(in the rows, 128 means zero)
Each path is a new rotation, seen through one point. The rows after it are directions, each followed by how far the rotation turns it, in degrees a step (0 if it stays put).
Each turn is a multiple of 5 degrees from 10 to 175, or 0.
Each row of a path follows its step; steps can be skipped.
Path 1:
step 1: [128 125 122 123 129 125 121 122 131 109 152 126 128 125 122 132 130 132
 131 133 128 131 136 134 128 130 128 134 130 128 116 127 126 120 132 123
 126 124 133 120 133 128 125 131 138 130 123 122 121 131 134 128 131 118
 112 127 135 137]
step 2: [126 122 124 121 131 134 142 149 133 125 124 124 127 119 126 130 125 131
 120 124 126 126 124 126 132 125 127 129 124 125 138 118 142 115 129 126
 129 136 128 122 119 125 124 130 131 129 134 139 129 136 120 124 126 126
 120 142 127 121]
step 3: [127 134 131 127 136 127 118 123 132 138 129 131 138 147 133 128 125 123
 136 137 126 125 126 125 131 121 121 122 125 134 129 133 130 135 123 123
 124 132 131 115 133 118 134 131 129 125 129 120 130 129 109 130 125 132
 130 142 132 121]
step 4: [113 137 133 121 119 134 132 126 125 117 137 129 123 127 123 118 132 122
 124 128 135 130 132 116 131 132 117 130 137 136 128 120 120 134 133 118
 125 131 123 126 127 131 127 127 131 135 117 116 132 119 134 127 127 125
 126 128 113 126]
step 15: [130 116 125 122 119 136 127 123 129 127 129 133 134 128 125 115 132 129
 122 133 122 128 123 126 135 129 127 125 131 130 127 128 123 148 126 133
 125 121 117 109 137 133 120 128 127 131 124 123 136 118 129 131 129 127
 138 134 125 114]
step 16: [120 128 137 130 137 139 131 136 123 119 126 123 125 127 123 117 132 134
 130 120 124 128 133 137 126 133 126 130 123 135 137 142 119 131 125 123
 131 128 126 132 134 119 126 126 126 132 134 116 128 129 136 125 117 132
 112 120 127 139]
step 21: [127 126 125 124 133 115 121 123 125 135 132 111 127 131 131 123 133 127
 131 135 132 128 114 127 128 130 138 120 120 125 137 139 131 129 130 128
 126 119 120 119 127 124 128 125 133 125 141 134 140 128 119 118 123 136
 123 136 130 120]
Speeds:
[127 130 130 128 130 128 127 130 129 130 128 128 125 130 130 126 129 128
 128 133 129 130 129 127 131 131 129 128 127 125 127 128 128 129 128 128
 125 126 130 131 128 127 128 126 130 126 127 128 129 127 126 126 131 130
 131 130 127 127]
100
[129 129 127 128 126 128 128 128 125 125 128 127 128 130 128 129 127 128
 128 127 129 126 124 128 127 128 124 127 130 128 128 127 127 134 127 127
 128 126 128 131 129 126 127 126 128 126 126 129 131 126 130 127 127 129
 128 126 129 126]
70
[130 130 130 124 130 129 128 131 127 129 129 129 129 131 130 129 129 129
 129 126 128 128 129 128 127 124 131 129 127 128 130 127 129 128 125 127
 124 128 128 128 129 131 128 127 129 129 127 130 128 130 132 127 126 129
 127 127 129 126]
100
[126 127 128 125 127 128 128 125 129 129 129 127 129 128 128 130 128 130
 127 129 129 131 127 128 127 126 128 128 128 125 127 126 127 124 127 124
 130 127 127 130 129 126 129 125 129 125 128 127 129 129 129 129 126 126
 128 133 130 126]
35
Path 2:
step 3: [121 125 132 136 131 124 127 121 125 136 135 131 125 126 110 136 124 129
 122 134 126 120 137 121 123 128 133 137 128 136 129 133 135 129 135 123
 131 128 137 133 123 113 123 123 135 132 131 123 120 133 120 126 127 116
 119 136 133 125]
step 7: [128 134 127 115 129 117 118 132 124 125 128 123 130 133 137 119 116 131
 131 117 128 130 125 129 130 128 123 118 127 125 136 126 128 114 124 135
 119 131 133 118 138 126 130 125 133 141 121 135 122 123 116 125 129 135
 132 133 131 128]
step 8: [117 122 120 132 131 121 125 121 133 123 132 128 123 135 137 129 135 136
 127 131 122 148 125 128 125 120 135 128 137 130 134 132 119 128 124 140
 128 127 128 127 135 136 131 138 130 128 138 128 129 138 127 136 134 125
 119 121 120 121]
step 12: [129 131 140 133 128 132 141 136 138 132 123 123 124 124 135 133 125 129
 128 141 124 118 135 121 130 123 123 124 114 134 124 133 125 137 133 132
 131 134 128 126 126 111 114 119 131 133 127 122 129 133 124 129 123 130
 131 135 128 120]
step 18: [123 123 131 127 129 125 120 134 115 121 126 127 127 128 130 128 117 131
 136 124 126 124 116 133 125 137 126 109 119 122 128 136 124 127 131 138
 133 128 136 129 128 125 120 136 130 129 124 139 129 137 123 129 130 138
 120 135 119 138]
step 28: [133 122 121 118 130 116 129 130 138 134 125 132 127 126 132 140 133 128
 132 124 124 132 117 127 132 121 124 128 131 123 124 132 133 126 139 117
 141 127 134 118 128 118 132 138 135 134 136 126 114 136 137 127 133 134
 125 131 132 125]
step 30: [131 138 131 131 140 119 127 128 135 123 123 122 123 133 128 130 121 144
 134 128 110 131 131 116 123 126 131 127 127 133 136 145 129 130 130 132
 132 122 129 122 133 134 122 130 125 124 133 127 134 140 122 124 123 120
 132 132 126 132]
Speeds:
[128 129 128 130 126 131 128 130 128 128 127 127 129 132 129 126 127 132
 127 129 128 128 126 127 129 129 127 128 126 127 128 130 128 128 127 135
 128 126 128 130 128 130 129 127 132 130 128 127 127 126 125 126 130 128
 130 128 130 127]
60
[128 130 132 128 129 126 126 128 125 128 124 128 127 130 128 128 125 130
 127 128 127 130 127 127 127 127 125 129 128 127 128 127 128 129 126 126
 126 128 128 126 130 123 126 125 130 127 127 126 127 130 129 126 130 126
 127 127 128 128]
160
Path 3:
step 1: [132 127 132 121 125 135 125 117 126 119 130 125 135 125 137 124 118 130
 133 117 122 135 125 131 117 125 131 126 134 131 125 136 127 129 123 122
 122 125 120 127 137 126 121 122 114 131 123 134 126 120 140 116 130 116
 110 140 127 126]
step 2: [133 125 142 130 124 129 127 122 119 130 126 128 122 125 131 126 129 132
 128 132 130 137 120 137 125 115 117 116 151 137 132 136 136 123 126 125
 122 127 131 137 133 129 121 130 131 128 118 132 121 126 118 130 123 124
 118 137 134 136]
step 4: [135 124 142 117 124 123 129 118 128 116 127 130 130 127 128 137 129 129
 125 122 134 133 134 140 128 119 112 135 131 128 133 135 127 126 129 134
 131 131 127 125 130 120 118 121 118 125 118 129 121 130 138 126 127 125
 130 150 132 137]
step 7: [135 117 132 131 124 136 131 118 131 132 133 127 119 121 129 121 131 135
 126 109 120 138 128 131 117 120 118 128 136 130 127 130 125 125 127 133
 133 143 128 126 125 128 117 122 118 130 123 141 128 130 134 135 131 125
 125 127 131 144]
step 12: [136 119 137 121 125 113 124 119 124 132 120 123 126 126 125 127 124 132
 125 123 119 131 123 135 128 133 127 130 121 137 121 115 134 126 138 117
 127 132 132 130 127 137 107 122 123 137 127 136 123 126 137 132 132 124
 124 129 138 137]
step 23: [130 124 134 124 135 128 126 135 115 123 128 130 137 115 131 127 120 117
 122 126 136 123 129 133 124 124 117 137 126 141 136 119 133 131 119 124
 124 133 119 134 124 133 126 122 119 124 129 126 117 139 134 128 140 123
 115 136 131 128]
step 29: [129 121 133 137 119 126 126 128 128 128 116 128 128 123 132 110 115 128
 129 130 125 129 135 145 117 129 120 138 136 130 129 130 138 122 121 118
 135 125 127 130 129 133 124 125 128 119 118 128 128 125 128 135 135 129
 123 145 129 136]
Speeds:
[129 126 130 130 126 130 129 128 130 127 126 128 127 129 126 126 127 124
 127 129 128 129 129 128 128 125 125 128 131 128 129 130 127 128 129 129
 130 126 129 127 127 126 128 128 131 129 126 125 127 129 125 131 128 128
 133 131 129 127]
160
[128 123 127 125 130 124 128 128 132 128 127 126 130 130 129 128 128 127
 126 128 130 133 129 127 125 127 129 127 126 127 129 129 129 130 128 131
 125 126 127 128 128 126 128 124 128 130 129 128 130 128 129 128 128 127
 127 127 129 128]
135
[130 127 129 129 130 129 131 127 130 127 130 128 127 128 125 125 128 127
 128 128 123 128 126 129 128 130 127 130 126 129 130 128 128 131 127 123
 127 126 127 128 130 125 128 128 129 129 129 131 128 130 129 128 132 127
 127 126 129 129]
60
[127 128 126 131 127 128 127 131 128 125 125 128 127 127 129 126 125 130
 126 126 129 129 127 128 129 128 128 127 125 127 130 125 129 128 129 123
 126 130 127 128 126 125 126 125 129 126 128 127 126 127 129 127 126 130
 130 128 130 126]
125
Path 4:
step 3: [123 134 131 133 124 126 122 139 125 118 129 129 116 136 127 123 131 132
 129 128 136 120 138 122 129 117 121 128 112 127 121 137 122 120 141 125
 129 129 126 136 141 123 134 119 132 130 134 125 123 130 131 125 128 120
 135 130 124 124]
step 4: [120 125 129 132 135 132 123 122 128 132 130 128 112 121 129 127 130 132
 135 138 123 131 127 122 120 124 121 122 124 128 120 125 121 133 131 130
 133 115 139 125 123 143 136 126 134 136 130 120 125 123 124 133 132 111
 130 126 121 125]
step 20: [131 119 123 137 130 138 123 117 131 119 111 119 121 130 125 128 122 129
 121 128 129 133 128 128 134 133 132 125 137 128 132 138 128 131 131 119
 125 131 124 126 134 125 136 126 141 129 133 140 126 119 136 128 126 120
 123 120 125 120]
step 22: [116 127 134 130 135 130 121 121 126 122 136 132 132 132 136 133 130 133
 133 138 125 135 122 134 127 123 125 128 133 133 124 123 120 134 143 124
 128 126 117 129 119 139 126 130 130 138 122 140 133 131 130 137 115 127
 125 118 134 128]
step 24: [127 128 113 123 134 121 140 134 132 119 129 123 131 130 131 140 132 124
 120 142 127 129 126 128 134 132 136 125 137 130 119 123 136 128 139 118
 127 122 140 133 128 132 126 128 125 129 130 128 124 140 132 132 131 140
 128 126 125 136]
step 26: [134 124 130 121 129 117 130 133 125 136 127 130 121 120 128 135 126 124
 135 129 128 134 124 134 129 124 130 128 133 131 116 120 113 129 117 117
 130 141 121 131 125 126 130 125 136 125 129 131 124 140 124 120 144 127
 116 129 122 126]
step 28: [131 138 129 125 134 121 133 131 127 127 138 134 125 139 134 124 120 134
 128 124 133 140 120 137 134 127 124 126 124 126 134 135 124 129 134 130
 113 141 134 130 136 119 137 126 128 132 124 121 118 129 135 125 135 130
 131 124 135 118]
Speeds:
[130 127 126 131 127 130 131 125 128 129 129 131 128 128 130 128 125 130
 126 130 128 130 126 128 126 130 128 128 127 129 127 129 128 126 126 131
 126 129 130 131 127 130 129 129 127 126 130 129 125 130 128 128 125 130
 131 127 129 128]
80
[128 130 128 130 127 131 129 132 129 130 129 131 127 131 123 126 128 130
 126 131 129 128 130 130 128 127 128 129 129 125 129 129 127 129 128 129
 128 129 127 127 127 130 128 127 126 125 129 127 129 125 126 129 131 128
 128 127 125 125]
25
[128 126 130 128 128 129 128 129 128 130 129 128 131 126 124 127 127 131
 129 123 126 125 132 128 128 127 129 130 127 131 129 127 128 128 130 127
 128 129 129 129 129 129 130 127 127 130 130 127 127 130 128 127 128 130
 132 126 128 130]
175
Path 5:
step 6: [127 132 131 132 131 124 132 125 132 127 124 128 129 127 114 117 128 130
 127 129 119 128 114 128 130 127 129 126 124 134 136 131 125 122 132 118
 133 123 133 125 144 122 122 125 117 132 139 134 140 118 136 123 127 134
 121 140 140 135]
step 8: [131 134 138 123 124 135 135 135 121 136 119 115 126 118 127 122 116 120
 124 121 125 132 123 136 132 113 127 129 132 133 135 126 130 121 135 127
 136 129 129 131 122 125 125 129 122 134 130 130 137 127 138 134 118 121
 133 133 141 129]
step 10: [127 127 135 125 126 136 132 137 127 127 123 135 130 122 116 124 132 126
 126 131 115 114 126 128 122 122 129 123 122 138 123 123 126 118 130 128
 138 129 142 123 131 123 132 129 123 125 125 140 137 134 142 142 120 135
 128 124 127 127]
step 17: [118 131 123 128 127 121 121 123 121 146 122 130 123 129 118 122 132 130
 118 129 129 120 120 127 130 131 126 124 124 137 133 135 129 118 124 117
 129 127 141 130 127 123 127 120 121 138 134 126 123 121 139 134 130 123
 130 141 129 132]
step 22: [133 143 124 122 132 128 139 122 117 129 123 129 130 127 118 127 135 129
 133 133 113 135 124 128 129 127 132 118 135 125 124 123 131 126 125 125
 134 134 135 129 141 133 124 121 117 133 124 134 137 123 137 127 127 120
 132 117 134 134]
step 28: [136 131 126 126 128 132 126 118 115 134 125 133 135 132 124 134 132 144
 132 129 115 118 125 124 132 132 135 114 135 137 132 134 123 127 115 125
 130 124 133 138 122 130 123 120 118 134 133 125 125 127 139 137 124 127
 131 128 125 129]
step 30: [123 134 122 127 123 122 136 114 116 129 121 131 132 131 122 122 124 134
 134 128 124 118 129 119 135 126 132 127 127 119 119 121 132 125 128 123
 118 128 130 127 128 135 121 127 118 142 134 133 139 115 132 126 121 117
 134 132 132 122]
Speeds:
[128 126 126 129 129 130 125 125 129 128 127 131 129 131 132 129 126 129
 129 130 129 127 131 129 129 129 129 127 127 128 125 131 126 125 130 125
 125 128 130 128 127 129 129 129 126 130 130 126 126 127 129 128 129 128
 130 129 129 124]
25
[131 129 125 130 129 127 131 126 128 126 126 127 130 129 130 129 127 130
 130 129 129 127 127 128 127 127 130 127 131 128 128 130 124 128 127 126
 129 128 127 128 131 129 127 127 129 125 130 130 128 131 128 129 127 131
 126 129 130 131]
115
Path 6:
step 3: [136 120 128 125 128 135 134 109 128 122 132 121 124 125 128 124 124 132
 134 130 122 129 129 127 133 138 129 121 130 122 127 138 126 127 120 125
 137 118 133 126 133 132 111 135 122 130 130 128 111 139 124 140 127 123
 122 125 134 121]
step 8: [130 122 121 131 131 130 126 109 129 135 138 119 133 124 134 118 129 128
 112 123 129 132 134 117 130 144 132 129 129 120 126 130 133 129 121 128
 126 119 127 135 121 135 128 131 128 127 126 129 140 127 120 128 126 130
 126 115 139 120]
step 16: [130 132 120 118 136 127 135 115 135 133 138 120 132 134 135 126 136 129
 122 127 131 135 134 124 134 131 131 133 127 121 137 134 123 122 125 129
 122 130 135 121 122 122 120 129 125 133 121 136 122 138 126 140 131 145
 142 122 126 122]
step 17: [131 120 118 122 132 128 127 126 120 136 143 135 118 127 131 122 128 140
 130 127 130 124 131 117 143 125 141 130 122 126 139 129 135 127 123 125
 131 133 132 117 126 132 139 129 139 118 130 128 129 136 129 121 124 127
 141 128 132 132]
step 21: [117 127 136 124 133 129 129 116 125 133 135 122 127 134 136 119 130 124
 141 131 119 137 132 132 129 127 137 137 128 118 134 121 132 127 124 133
 122 126 136 121 123 127 131 127 136 125 125 137 134 129 130 130 126 140
 110 116 139 126]
step 23: [137 114 120 132 124 133 133 121 127 128 129 128 129 119 119 127 126 125
 122 141 131 128 126 139 132 126 129 120 134 130 124 131 138 123 128 133
 124 117 129 116 122 125 141 132 133 129 134 131 119 127 109 123 126 126
 121 127 134 115]
step 26: [133 124 126 134 121 130 125 116 127 130 138 132 128 133 136 123 129 134
 135 127 112 135 129 133 138 120 138 129 128 112 124 131 139 120 134 121
 132 138 131 128 125 125 132 127 121 138 132 128 124 125 124 143 142 132
 131 124 132 129]
Speeds:
[127 129 128 130 128 130 128 130 127 130 127 127 129 125 125 128 129 128
 128 129 128 127 132 131 126 128 127 129 130 126 128 128 126 128 128 128
 127 129 127 127 128 128 129 128 125 126 130 125 130 129 123 126 128 129
 129 134 127 127]
80
[127 129 127 131 130 129 129 130 128 128 128 131 129 131 124 125 130 130
 126 128 126 125 127 128 128 126 129 129 128 126 128 126 130 127 130 128
 132 128 127 127 129 128 129 128 131 127 125 127 128 130 128 126 127 128
 126 126 132 127]
170
[127 128 127 131 127 128 131 128 129 124 127 128 128 128 128 127 130 130
 127 131 128 130 132 128 131 130 122 128 127 129 129 131 126 125 129 126
 129 127 125 129 129 128 126 129 125 128 125 131 129 129 129 129 129 130
 128 128 128 130]
170
Path 7:
step 2: [118 120 119 126 138 125 123 142 126 133 118 134 124 129 131 137 120 128
 134 131 132 117 128 126 120 136 130 122 130 125 137 124 141 131 131 134
 121 106 122 129 125 128 130 126 123 132 137 129 130 132 128 134 132 121
 125 134 132 128]
step 3: [129 135 125 131 132 137 125 140 116 136 119 119 127 131 122 135 124 138
 126 133 133 129 124 124 131 140 127 121 129 133 128 135 140 115 124 138
 123 114 126 139 123 123 128 124 133 138 130 125 128 131 126 129 139 129
 120 125 126 126]
step 5: [122 120 123 125 138 132 123 136 130 125 117 135 140 137 132 124 124 124
 133 125 133 125 134 131 134 134 122 132 130 112 142 120 131 118 137 126
 129 126 125 130 132 127 128 136 124 131 138 126 145 127 123 142 126 125
 130 130 129 127]
step 12: [129 130 138 127 131 133 122 139 112 134 118 124 129 127 128 128 115 137
 127 132 130 129 128 124 127 141 127 120 132 123 138 124 135 126 134 136
 124 112 125 133 127 126 128 127 129 137 135 129 119 125 119 137 131 126
 113 133 134 129]
step 18: [127 133 131 116 131 124 128 137 121 129 120 119 133 125 131 135 117 128
 137 130 125 121 132 132 125 143 125 114 134 124 132 125 132 121 124 134
 134 118 123 129 123 130 123 118 133 135 141 121 135 140 127 136 138 130
 123 130 131 127]
step 19: [112 130 123 117 128 131 119 137 124 142 115 120 134 132 131 130 136 128
 135 128 138 134 122 130 132 133 119 124 120 131 130 123 140 120 121 130
 128 126 128 140 121 123 127 117 135 135 126 124 136 131 130 134 132 127
 132 130 131 124]
step 23: [117 130 125 130 140 133 124 143 136 130 125 121 129 124 123 129 129 126
 140 129 132 123 122 127 135 121 116 117 122 128 138 131 127 119 130 127
 131 114 121 130 115 125 128 130 122 131 132 120 139 133 129 136 127 130
 127 125 123 141]
Speeds:
[132 126 126 126 129 126 129 127 127 127 129 130 128 129 128 126 129 129
 128 127 130 127 127 129 128 127 127 130 128 126 129 128 131 126 125 125
 129 130 130 132 129 126 129 128 130 130 125 128 128 128 128 131 129 130
 130 126 125 127]
70
[130 126 126 130 127 127 128 129 128 128 129 128 128 128 127 127 127 131
 126 127 129 129 125 125 127 131 129 131 129 129 127 129 131 128 126 127
 128 124 128 127 129 129 129 131 125 129 126 128 124 126 130 126 128 128
 125 132 129 127]
80
[128 126 126 129 127 130 130 129 124 128 127 131 130 129 128 128 126 129
 130 125 125 125 133 130 127 130 129 127 131 127 128 127 126 130 128 129
 130 126 127 129 127 128 131 129 128 129 127 127 128 128 127 126 130 129
 128 128 131 127]
115
[129 127 127 126 130 126 129 129 130 125 132 128 130 130 125 128 128 128
 131 129 128 128 128 126 131 126 128 127 128 130 125 127 126 130 127 130
 128 127 128 129 127 127 129 131 127 128 132 126 125 129 130 130 126 131
 131 127 130 129]
45
[129 129 124 127 128 128 126 127 125 128 128 126 125 128 125 129 128 123
 129 127 126 128 128 129 124 125 130 126 126 127 127 129 129 129 125 126
 128 126 127 125 127 130 128 129 127 126 127 128 129 131 127 130 130 130
 128 131 128 127]
45
[125 130 127 127 127 130 128 128 128 128 125 127 128 131 129 125 127 129
 129 126 126 128 127 129 130 128 131 130 126 131 127 131 127 124 125 130
 130 129 128 129 131 127 128 128 128 128 129 130 129 131 132 127 128 127
 129 130 128 130]
70
[128 127 129 129 128 127 131 130 129 128 126 129 129 132 129 129 129 127
 127 128 126 130 127 127 125 128 126 128 125 126 130 131 128 132 128 126
 127 126 126 130 127 130 127 130 128 128 126 127 129 129 129 128 125 125
 134 129 127 130]
120
Path 8:
step 5: [133 127 129 125 124 138 121 124 132 122 135 127 132 131 137 129 128 112
 127 125 117 126 117 122 139 122 117 119 132 116 124 134 105 137 119 127
 128 127 127 131 129 132 131 118 127 127 135 130 120 125 130 126 138 139
 117 133 128 126]
step 8: [132 132 142 128 127 133 119 137 110 117 131 119 117 115 120 122 131 134
 119 128 115 135 124 126 130 137 131 139 121 123 130 122 128 116 125 124
 124 128 128 128 130 116 123 128 124 115 134 125 126 133 134 127 130 131
 130 130 131 114]
step 10: [140 133 126 132 118 131 128 134 119 125 127 124 126 128 124 119 118 129
 123 118 117 125 134 112 120 138 118 134 130 128 120 134 126 126 114 139
 118 137 114 131 134 126 123 121 140 140 131 122 122 125 124 131 127 139
 133 129 129 129]
step 12: [128 126 128 134 118 140 123 138 129 134 127 134 119 123 122 136 125 117
 119 117 128 128 125 138 118 141 120 134 128 138 124 136 133 119 122 126
 116 137 137 142 125 136 141 131 128 127 121 134 124 126 126 120 128 137
 121 132 124 130]
step 18: [135 123 123 122 129 137 128 129 127 132 127 138 124 140 130 133 135 122
 137 121 119 131 134 136 123 143 118 115 112 125 134 133 123 129 127 121
 121 142 137 136 119 128 133 125 138 121 131 129 119 123 135 130 122 134
 116 125 134 125]
step 22: [127 131 136 134 136 116 133 125 127 139 130 118 140 122 129 130 131 134
 133 122 130 116 121 122 124 127 120 130 123 129 135 136 122 129 125 143
 122 137 129 131 127 131 136 118 129 144 128 131 125 106 137 131 130 125
 125 125 138 123]
step 23: [139 129 125 134 121 133 122 123 118 126 130 131 133 119 127 127 136 113
 136 116 117 133 114 120 132 132 118 129 139 118 132 120 126 130 128 137
 129 138 130 128 134 133 128 117 121 113 136 123 122 130 127 130 127 138
 124 136 132 136]
Speeds:
[129 130 128 128 128 126 130 129 126 127 126 127 129 126 125 127 130 131
 128 129 126 130 131 130 129 128 126 128 131 127 129 124 127 128 128 132
 128 128 129 129 127 127 124 128 125 130 128 130 128 124 129 125 127 126
 127 129 128 128]
55
[130 130 128 125 129 127 126 131 125 128 128 124 130 126 129 127 131 126
 125 130 130 127 126 128 127 126 128 129 131 128 128 128 126 127 128 128
 129 130 129 125 128 129 128 128 131 127 128 125 127 127 129 129 132 128
 126 127 130 129]
20
[125 126 125 126 132 127 129 128 126 128 130 129 128 124 129 129 129 130
 126 129 130 129 129 127 127 130 128 127 127 128 132 129 126 127 128 127
 126 126 127 125 127 126 127 127 126 128 128 132 131 130 128 131 130 128
 128 129 129 129]
140
[130 129 131 125 128 129 129 126 130 126 127 128 126 127 129 129 127 130
 125 128 128 131 127 129 128 129 130 129 128 124 129 126 129 125 129 126
 129 129 128 129 125 127 129 127 130 128 125 127 131 129 125 128 128 124
 127 126 128 126]
60
[126 126 130 129 126 130 127 126 129 130 126 128 128 125 128 130 129 127
 126 129 127 125 129 125 126 130 130 129 131 128 129 125 127 131 128 126
 129 129 127 127 127 128 126 128 130 126 128 126 131 128 130 129 124 129
 128 131 127 130]
175
[131 129 129 129 128 128 129 130 131 132 130 129 127 130 129 129 132 128
 130 127 132 129 128 128 129 128 129 128 128 127 130 127 130 129 128 128
 129 126 128 128 130 124 126 125 131 128 129 130 128 127 132 128 126 128
 125 127 129 127]
160
